Rotation paths and how fast each direction turns (degrees a step):
Each turn is a multiple of 5 degrees from 10 to 175, or 0.
Each row of a path follows its step; steps can be skipped.
Path 1:
step 0: [ -3 -16   4  -1 -21  -8 -32   0  17  10 -11   4  44  13  30 -14  -5 -13
  -7   1 -16  12  14 -17  16  12 -44   4  10]
step 1: [ 40  -1  18 -25 -15 -25 -12  -3  -7  19   7 -23 -33  -6  17  21  -1  -6
   2 -23  -5 -22  15   2  -5  12 -12  -7  32]
step 2: [-16   2 -14 -12  21 -15  -8  14  16   6 -13  16 -25   0  36  -3   3 -13
   0  13   0   7   8 -23  -7 -19  51   0  30]
step 3: [-13 -19  18 -30  -3  -2  -9  -7  -7 -11   0  -9  30  16  24 -23   3  -8
  -3  38 -38   5  -7 -36   0  15 -15   6  -2]
step 4: [  5  -3  35 -40 -12  -8   7  -1 -22  16  30  16 -38   5  -1  13   6 -16
  18 -16  -4 -13  -4   1   9   6 -25  21  11]
step 5: [ -9  -5 -20   2   2  26   1  -8   1  18   1  27 -30  16  28  14  14 -15
  18  16   4  13  17 -10  17 -44  24  -9  11]
step 6: [-10 -10   4 -19 -17  24 -11 -12  -5   0   3 -17  16  13  -2   8   5   9
  13  42 -52  19  -7   3 -22  10   5 -26  -1]
step 7: [-19  -3  15 -18  11  -6   3  25   1   6  45  -2 -26 -14 -14  27  18  -7
  21  -4   0  18 -29  13   6  28 -14  14   5]
step 8: [-13  21   0  30   9  19   4   9  17  -1  19 -10 -11  13  11  12  -4 -28
  15  12   8  29  19 -16  35 -42 -10  -4  -6]
step 9: [ -1  21  -9 -13 -37  -2 -12  -1  -2   5   3  -9  26  13 -10  18 -25   7
  -1  -2 -44  29   6  17 -13 -17 -15 -28  10]
step 10: [-11 -14 -32  -7   0 -14  -9  30   3  22  18 -12  -1 -32   8  31   6 -18
  17 -33   7  13 -22   4  -6  30  -5  -8  11]
Speeds:
[  9  -5  17   5   2   2  -4   1  10   1   5   7   1   8 -11  -6  -1  -8
  11  -3   9   1   3  -6  16  15 -10   3   2] => 100
[ -1   2  17   3   2  14   7  -2  -3   7  -4 -15   9  -1  -5  11  -6 -17
  -5  -4  -5 -12   3  -3  -5  -1   9   1   1] => 145
[ -3 -13 -10   8  -7  11 -11   0  -6  11  -9   7  -7  -2  -1   6  -6   3
   5  -3  -3 -12  11   6   1   6  -5 -14   7] => 80
[  9  16   8  -6 -10   7  -5   0  -2 -10   0   2 -13  -6  -3  -9  -2  -5
 -11   3  -2  -3 -10   1  -3   5  -6 -20   1] => 135
